Questions about the table below. Counting starts at 0.
1) Find the entry just left of the smallest entry.
2) Find the entry in row 0 and column 0.
3) Find the entry in the bottom-left corner.
4) Find the entry directly below 32.9.
5) Find the entry just right of 51.8.
6) Find the entry at row 0, column 2.
7) Find the entry at row 2, column 1.
8) Find the entry directly below 40.7.
[[  54.7   36.7   53.4   32.9   72.2   38.7   53.8   40.7   36.7   16.3]
 [  52.0  109.0  -27.9  -21.1   51.8   52.5  208.4   52.3  109.0 -152.1]
 [  55.7   44.7   54.7   29.6   68.2   36.5   58.8   40.9   44.7   15.5]]
1) 109.0
2) 54.7
3) 55.7
4) -21.1
5) 52.5
6) 53.4
7) 44.7
8) 52.3

x = [6.66, 3.18, -4.31, 0.51, 0.11, -0.80]
The entry just right of 6.66: 3.18
The entry just right of the smallest entry?
Answer: 0.51
The entry just left of 0.51?
Answer: -4.31
The maximum: 6.66

Read these off the array that follows. Indices start at 0.
1) Give the entry in row 2 and column 0.
2) Give the entry just left of -2.61.
3) Give the entry directly below -3.45.
4) Give the entry just left of the smallest entry.
5) Give the top-right entry.
6) Give the entry directly above 4.34.
7) Give the entry just right of -2.53.
8) Give the entry in row 0 and column 0.
[[-3.25 -3.02  0.39 -2.57  2.22 -1.40  1.98 -2.41  0.09]
 [ 2.33 -3.29  3.42 -0.59  4.34  2.64 -3.73  2.44  1.10]
 [ 2.57 -3.45  4.66 -2.61  3.99  3.42 -3.88  2.03  1.88]
 [ 4.57  3.48 -0.79  4.29 -1.06  4.23 -2.52  4.09 -0.84]
 [-3.91 -3.08 -0.04 -2.41  2.31 -2.10  2.51 -2.97 -0.09]
 [-0.61  6.13 -4.15  1.85 -6.65 -5.30  3.53 -4.00  0.16]
 [ 4.88  6.67 -2.59  5.23 -4.55  3.21 -1.22  3.31 -1.05]
 [-1.64 -2.16  1.01 -2.53  1.22 -0.07  0.96 -1.14  0.52]
 [-1.58  3.20 -2.42 -0.31 -4.11 -5.12  3.17 -4.47  0.77]
 [ 0.30 -5.73  3.93 -1.99  6.40  1.52 -2.97  1.16  1.18]
 [-2.08 -4.02  1.35 -1.94  3.73  0.02  0.30 -0.64  0.03]
 [-4.03 -5.76  2.61 -5.06  4.89  0.38  1.41 -2.31  0.48]
 [ 4.31 -0.06  2.07  1.57  1.93  4.29 -3.97  3.87  0.47]
 [ 4.88  6.67 -2.59  5.23 -4.55  3.21 -1.22  3.31 -1.05]]
1) 2.57
2) 4.66
3) 3.48
4) 1.85
5) 0.09
6) 2.22
7) 1.22
8) -3.25

Questions about the table below. Counting starts at 0.
1) Find the entry just right of the smallest entry.
2) Find the top entry of the column that holds the largest entry.
3) Find the top-left entry.
4) Find the entry at row 1, column 0.
5) Find the entry just right of 75.
6) Find the entry in the bottom-right corner.
7) Find the entry at row 1, column 2.
8) Find the entry just left of the smallest entry.
136  122  124  131  141   69  107  102  215  152   90  119  148  143
133  146   89  119  179  170  159  156  236  131  116   88  105  130
152  130  140  153   70   47   41   77  117  151  117  162  105  137
152  141  118  150  175  173  161  133  182   75  141  190   99  161
138  126   99  132  140   36   79   89   52  119  181  116  119  133
114  136  112  158  112  157  115  144  112  190   78   89  143  157
174  175  143  106   99  198  180  180  100  179   78  140  137  193
127  109  154  110  176  116  132  106  228  149   79  104  160  123
1) 79
2) 215
3) 136
4) 133
5) 141
6) 123
7) 89
8) 140

Read these off the array that follows.
1) Read off the entry just left of -2.393.
2) Read off the entry just right of 0.917.
3) Read off the entry just left of 2.493.
4) Read off the entry just left of -3.010.
5) Read off the entry just left of -1.056.
6) Read off the 3rd largest entry.
array([[ 0.519, -2.304,  0.153,  2.037, -1.623,  2.493, -3.011, -0.700,
        -0.869],
       [ 1.465, -2.999, -0.270,  2.023, -2.289,  1.076, -2.344, -3.010,
         0.110],
       [-1.676, -1.353, -1.280, -1.626, -1.760,  0.379,  0.917, -2.147,
         0.013],
       [-0.332,  0.462, -0.492, -0.617, -0.838,  0.237, -0.931, -0.490,
        -1.056],
       [-1.636,  0.545,  1.485, -1.637, -0.950, -0.350,  0.827, -1.848,
        -1.596],
       [ 0.558, -0.236,  0.306,  1.116, -0.318,  0.101, -2.393, -0.033,
        -1.372],
       [ 1.837,  1.117,  1.054, -1.755, -2.378, -3.001,  1.083,  0.094,
         0.793],
       [-0.606, -1.257, -0.741, -0.113, -0.444, -0.428,  0.736, -1.334,
        -0.683],
       [-0.057, -0.341, -1.237,  0.560, -0.261,  0.395, -1.432, -0.086,
        -0.909],
       [-2.890, -1.076, -0.439,  0.995,  1.058, -0.621, -0.831,  0.614,
        -1.579],
       [ 0.148, -0.817, -1.420, -1.629, -0.013, -1.789,  0.603, -0.321,
         0.004],
       [-2.049, -1.848,  0.456, -0.750, -0.564,  0.194,  0.330, -0.385,
        -0.717]])
1) 0.101
2) -2.147
3) -1.623
4) -2.344
5) -0.490
6) 2.023

Read these off the matrix that follows. Rows and columns are numbered from 0.
1) Which number is the entry at row 0, column 1?
2) Which number is the top-left entry?
3) Which number is the entry just left of 138?
4) Which number is the bottom-left entry?
5) Which number is the entry directly below 148?
6) Which number is the bottom-right entry?
7) Which number is the entry in row 1 and column 0?
8) Which number is the entry just right of 68?
116,183,119,89,210,148
111,183,125,77,202,138
140,86,156,150,48,100
110,131,171,68,87,77
139,87,158,146,47,99
106,146,167,56,108,81
142,85,154,155,48,103
115,120,171,82,72,77
103,160,161,49,133,89
123,106,169,103,57,81
1) 183
2) 116
3) 202
4) 123
5) 138
6) 81
7) 111
8) 87

[-3.29  0.19 -7.18 -0.18 -1.27]
Find the entry just left of -7.18.
A: 0.19
Find the entry just left of -1.27.
A: -0.18
